128 stands for zero in the data rows.
Some points:
[113 126 132 112 170  74 136 165  52  98 101  99 132 105 119  83  99 109 137 110 137 142  96 144  64 132 123 179 132 103 142 143  91 143  79 143 123 144 151 151 195  93 147 201 104  60  97 123]
[ 92 153 179 124 172 165 125 117 158 154 181 103 169 106 155 146 114  54  53 115 142 129 104 142 153  91 184 116 144 144 126 146 115 156 146 168 125 196 147 139 209 118  75 129 147 165 153 125]
[131 126 101 178 149  89 131 149 110 148 126 140  89 138 192 168  80  95 185 187  95 137 150 176 158 144 167 147 113 169 131 141 164  81 151 123  91 128 140 148 146 116 119  90  83 132 206  98]
[106  68 162  94  82 141 137  56  69  94 165  98 172  73 124 143 149 169 138  95 106 192  94 143 142 145 120 154 121 114  77 114 112  63 195 118 139 127 146 137  75  99 123 132  97 118 164 148]
[124  91 128 181 154 108  93 108 174 172 107 101 112  85 134  97  69 119  96 158 142 137  80  94 121 150  99  86 128 136 108 114 103 138 151  98 171  95  46 166 193  88 150  90 113 164 131 179]
[125 156 107 107 119  65 123  90 128 161 117  66 114 152  68 151  94 125 130 130  72 117 184  98 110 105 122 145 131 137  85 121  77 119 137 177  97 141 166  76 131  76 138 118 132 137  76  78]
[121 116 132  85 139 151 104 130 163 163 155 185 154 113 146 120 132 132 103  81 133 123 172 115 136 173 115  75 133 130 147 177 114 140 107 109  73 111 172 136 103  78 205 155 113 179 159 139]
[ 76  57 126 129  85 105 154 127 195 129 123 155 154 116 166 129 116 130  95 126  56  75 127 135 151 149 120  84 155 147 154 105  90  80  81 147 137 101 121 126 127 128 130 152 142  32 108  87]
[145 146 144 104  98 162 139 134 116  83 149 142 134 182 133 140 105 200  63 143 152 159 125 105  74  67 128 117 123 202 156 132  71 127 153 105 110 113 113 189 149  82  98  71 155  90 158 103]
[165 121 149 200 143 159 157 120  70 188 122 158 145 126 134  92  81 116 122  87 154 124 191  77 123 139 104 156 121 113  70  91 176 130 107 141 149 120 133 151 113 153 110  96 146  86 197  92]
[125 158  94 133 105 109 175 123 117  85 173  73 155 163 134 119 124 157 139 101 132  84 142 127 126 156 114 125 106 127 138  55 160 195 167 119 156 103 133 112 164  71 108 207 177 176 127  83]
[119 104 122  76 140 120 162  59 151 124 171 130 131  93 105 114 130 153 179 153 125  85 168 127 140 129 147 201 143 113 180 157 114 191 174 117 122 147  86 131 159 199 161 105 142  75 170 168]
[ 90 135 121 131 146 170 107 152 155 130 210 141  68 134 196 116 167 104 128 108 141  99 155 139 120  88  47 176 195  88 102 146 125  68 119 155 128 133  92 110  90 116 139  95 148 112  78 119]
[115 133 184  95 206 181 221 116  79 153 137 114  64 130 122 102 143 137 198 143 124  97  88 133 126 138 120  72 138 199 131 125 134 162 144 139 113 103 141 109 108 141 123 110  95 106 100 109]
[140 151  74 101 139 158 172 167 181  69  73 112 100 118 140 107 175 131 137  68  86 112 142 122 128 115 125 122 116  68  76 140 124 147 133 139 127 131  86 159 162 100 117 111  50 173 182 123]
[119 154 133  72 190 162 123 189 121 159  68  98 156 130 163 138  93 159 115 128  98 135 131 128 159 137 180 117 113  72 151 106 113  84 147 152 167 134 122 175  60 182 151 122 177 127  55 139]
[153 179 130 174 120 101 130 149  83  97 177 183 174 156 120 123 113 166 129  95  95 161 100 138 200 130 150 154 139 158 124 120 132 152 152 172 112  86  68  96 147 101 210 113  92 122  85 161]
[ 87  59  34 120 141 169 160 150  95 117 126 132 139 142  94 143 140 103 124 132 198 134 145  99 158 123 126 143 109 147 127 113 141  63  62 148 142 162 129 148 160 108 168  75 167 169  79 130]
[142  67 175 120 140 111 149 157 188  97 117 105 133 133 111  86 171 148 110 166 107 141 112  81 115 141 206 186 140 124  94 135 129 130 118 115 120 106 193  94 129 105 164 115 145 153 178 129]
[ 98 120 120 179 143 160 102  73 112 121 119 169 141 143 145 133 145 141 143 120 178 129  89 112 153 151 122 117 116  53 145 121  91 151 125 128  98  60 196 129 192 186  74  98 111 155  68 108]
[146 161 188  71  88 124 119 156 128 109 142 167  81  91 103 149  82  98 173 139 151 122 156 150 124  82 113 106 119 102 127  76  80 119 136 135 117  81 141 146 150 118 193 147 187 206 147 156]
[115 115 121 178 119 106 140 102  75  96 146 178  84 155 100 140 118  91  23 150  71 138 151 171  80 159 174  72 171  97  95 124 133 169 130 109 130 120 132 159 110 170 105 147 132 150 109 163]
[215 125  88 174 146 137 136  67 159 147 104  99 141 156 162 130 140 131 129 107 133  90 123 130  67 135 138 114 116 161 128 109  91  76 167 116 129 147 136 129 139 183 176 194 123 134 139 145]
[162 152 146  80 180 141  96 115 121 106  81 146 140 141 163 194 105 138  93 138 116 110 112 118 128 183 108 134 148 116 111 130 146 151  73  70 168 175 125  41 139  95 146 104 150 132 167 110]
[133 103 154 122 112  86 140 130 188  98  92 116  99 172 134 179 128  74 143 101 219 196 145 157 145 179 119 130 156 127 112 150  98 205 166 141 137 170  90 116  93 120 141 107 156  87  99 124]
[ 95 116 125 144  90 130 161 118  96 162 130  90 186 159 128 134 153 159  93 200 171  70 111 143 106 108 138 123 145  59 140 119 101 120 150 158 122 162 128  98  73 104 167  97  91 137 164 172]
[ 85 139 126 136 138  66 119 102 135 109 179 102 143 132 145  74 107 116 201 108 110 160 140 131 100 139 108 123  66 147  94 119 178 102 128  66  71 140 147 132 103 150  80  89 176 158 101 181]
[203 119 139 106 132  83 178 142 181 138  83 154 212  78 125 151  98 158 111 176 168  73 129 174 142 110 108 139 116 120  96 159 145 129  79 104  65 138 125 124  98 118  79 139 120 118  68 131]
[123 146 124 181  99 150 145 156 104  81 137 106  97  61 162 178 152 124 134 125  92 103 126  56 120 154 105 149 116 198 190 131 100 196 109 128 126 164 170 147  81 147  99  98 102 141  92 178]
[149  79 187 140 121  92 126 118 135 126  85 192 147 174 153  88 189 118 125 144  74 123 153 138 158  77  93 117 116 145 134 135  96 147 135 170 187 161 143 150 173 142  90 129 124 173 119 142]
[123 132  87 107 101 126 102 116 117 193 130 179 118 157 174 125 142  99 162 136 131 163 133 121 123 112 163 112  63 103 136 100 124 178 147  97 158 110 152 163  77  62  89 154 130  52 142 140]
[ 72  93 113 137  84 153  52 131 101 123  92 115 130 113 148 120 100 167 126 152 186 100 150 168 112 116 154 153  98 173  94 201 147 155 153 156 178  91 118 117  95 161 149 165 128 185  86  51]
[151 146 100  54  76 169 101 107 150 123 121 133 117 136 124  34  91  95  68 111 128 124 137 168 144 128 167 123 113 169 134  72 116 152 102 111 131 178 127  66 127 158 116  82  75 112 102 129]
[103  92 114 103 142  75  78 124 112 109 106  99 162 156 111 155 108 133 175  89 124 108  84  97 142  81 115 114 187 128 143  96 209 180  97 135 108 117 124 169  90 169 124 111 116 153 199 118]
[ 39 174 139 133 111 103 148 157 181 138 150 135 153 135 101 178 119 139 121 152 117 160 112 157 111 143  73 127  66 139 128 114 171 101  80 165 165 133 147 115 180 215 155 116  88  78 196 129]
[133 183 161 193 140 153  84 116 160 142 139  96 128 100  98 107 184 165 163 141 144 126 148 170 135 118 134 121 140 127 131  80 102 138  62  77 135 183 142 168 126 102 172 133 124 124  98  91]
[113 143  96 149  61 190 145 179 146 190  93 124 156 126  99 122 109 152 190 146  98 190 113 104 118 116  97 126 199 131 136 156 149 162 185  73 101 152 139 102 145 150 102 164 157 148  98 142]
[110 153  61 134 147  87 106 150  90 144 120 144 128  80 120 130 219 146 112 134 141 104 138 136 155  91 126  69 116 148  66 154 119 152 142 120 144  99 128  85 144 151 119 112 185  27 184 165]
[136 134 139 119 157 114  71 166 129 107 123 115  95 130  60 113 141 134  65 145 126  96 166 122 168 176  62 168 131 142 140 113 137  89 206  82  99 134 156 196 141 128 124 169 101  95 138 122]
[180 180 125 121 116  68 139 126  78 168 113 122 143  93 140  90 180 134  95 138 123 184 119 147 104 190  97 102 130 109 206 184 160 119 126 149 130 135 114 121 106 135 142  83 164 188 144  63]
[168 170 144  88  68 150 123 111  87 169 148 118 108 182 121 140 124  85 138 140 104 118  83  93 162 161 132 158 115 111  98 196 101 144  35 106 125 135  83 168 104 162 135 185 138 134 138 130]
[149 140 133 136 121  99 131 185 126 162 150 166 151 150  63 144 134 106 164  46 147  84  80 135 101 158 161 154 120 139 138 180  90  63 153  58 198 126 119 114 119 138  86 101 130 153 107 103]
[ 94  96 120 144 132 160 129 119 131 145 107 186  66 104 129 160 146 155 107 101 132 138  92 103  97  92 149 152  75 117 109 114 180 122 150 143  72 166  95 124 133 135 198 164 151 130  85  85]
[155 134  81 162 176 119 144 124 175 108 164 148  77 103  88 102  86 164 121 141 134 179  91  99 147 102 103 133 114 124 172 120  88 130 142 178 148 129 125 100  38 144  62 188 121 154 186 115]
[193  44 140 135 147 171  88 174 103 125 190  62 132 130  87 158 136 104 157 127  74 146 149 188 120 113 122 123  94  86 168 120 136 173  99 123 104  79 117 105 144 111 116 121 115 110 114 110]
[ 90 159 140 134 162 130 156 130 119 117  74 125 144 113 126 136 173  67  96 137 138 158 150 127 126  93 137 173 152 154 153  71 110 104 104  83 101  39  47  83  89 123  89 172  89 161 143 135]
[157 122 129 123 119 150 134 111 142 174 133 114  73 134 135 133 119 202 126 104 148 133 131 172 121 143 149 157 170 178 127 134 182 129  87 188 155 103 153 144 146 104  60 159 127 132 122 229]
[145 122 151  83 138 100  57 157 127 101 171 134 151 114 143 139 151 144 185 184 155 133 146  72  78 173 159  64 163 115 111  79 144  76 119 181 112 154  92  98 165 161  74 128  93 129 126 140]
[122 151 131 191 114 184  80  96 149  96  53 143 154 149 100 100 101  53 185 115 103 106 108 117 120 129 146 112 126 139 142 151 164  86 146 209 101 115 142 139  98  85 114 108 159  56 171 140]
[130 123 174 145  91 125 152 107  89  93 100 108  67 152 131 124 110 165 142 102 158 137 152 135 184  90 133  78 142  78 184 168 133  49 133  66 126 159 126  93 153 125 123 162 140 140 148 130]
[154 160 103  90 116 127 146 105 181  88 155 105 111 116 155 150 142  64  83 154 136 144 106  96 133  73 122 129 127 100 121 167 219  90 140 119 184  91 164 132 135 125 190 112  98  97  29 117]
Along one direction, these points spread out more than along any other. Take the direction at right angles to it along which they spread out most. Go by this last direction. Where along it does each point below lie, from 0 to 99? 50 is the average, and the first point above lies past it. One standard deviation of the points above along it is 16.
[153 179 130 174 120 101 130 149  83  97 177 183 174 156 120 123 113 166 129  95  95 161 100 138 200 130 150 154 139 158 124 120 132 152 152 172 112  86  68  96 147 101 210 113  92 122  85 161] 56
[123 132  87 107 101 126 102 116 117 193 130 179 118 157 174 125 142  99 162 136 131 163 133 121 123 112 163 112  63 103 136 100 124 178 147  97 158 110 152 163  77  62  89 154 130  52 142 140] 44
[142  67 175 120 140 111 149 157 188  97 117 105 133 133 111  86 171 148 110 166 107 141 112  81 115 141 206 186 140 124  94 135 129 130 118 115 120 106 193  94 129 105 164 115 145 153 178 129] 53
[124  91 128 181 154 108  93 108 174 172 107 101 112  85 134  97  69 119  96 158 142 137  80  94 121 150  99  86 128 136 108 114 103 138 151  98 171  95  46 166 193  88 150  90 113 164 131 179] 48
[ 85 139 126 136 138  66 119 102 135 109 179 102 143 132 145  74 107 116 201 108 110 160 140 131 100 139 108 123  66 147  94 119 178 102 128  66  71 140 147 132 103 150  80  89 176 158 101 181] 55
[122 151 131 191 114 184  80  96 149  96  53 143 154 149 100 100 101  53 185 115 103 106 108 117 120 129 146 112 126 139 142 151 164  86 146 209 101 115 142 139  98  85 114 108 159  56 171 140] 19
[103  92 114 103 142  75  78 124 112 109 106  99 162 156 111 155 108 133 175  89 124 108  84  97 142  81 115 114 187 128 143  96 209 180  97 135 108 117 124 169  90 169 124 111 116 153 199 118] 46
[110 153  61 134 147  87 106 150  90 144 120 144 128  80 120 130 219 146 112 134 141 104 138 136 155  91 126  69 116 148  66 154 119 152 142 120 144  99 128  85 144 151 119 112 185  27 184 165] 18
[ 90 159 140 134 162 130 156 130 119 117  74 125 144 113 126 136 173  67  96 137 138 158 150 127 126  93 137 173 152 154 153  71 110 104 104  83 101  39  47  83  89 123  89 172  89 161 143 135] 59
[203 119 139 106 132  83 178 142 181 138  83 154 212  78 125 151  98 158 111 176 168  73 129 174 142 110 108 139 116 120  96 159 145 129  79 104  65 138 125 124  98 118  79 139 120 118  68 131] 49
[ 98 120 120 179 143 160 102  73 112 121 119 169 141 143 145 133 145 141 143 120 178 129  89 112 153 151 122 117 116  53 145 121  91 151 125 128  98  60 196 129 192 186  74  98 111 155  68 108] 52
[ 39 174 139 133 111 103 148 157 181 138 150 135 153 135 101 178 119 139 121 152 117 160 112 157 111 143  73 127  66 139 128 114 171 101  80 165 165 133 147 115 180 215 155 116  88  78 196 129] 6
[154 160 103  90 116 127 146 105 181  88 155 105 111 116 155 150 142  64  83 154 136 144 106  96 133  73 122 129 127 100 121 167 219  90 140 119 184  91 164 132 135 125 190 112  98  97  29 117] 27
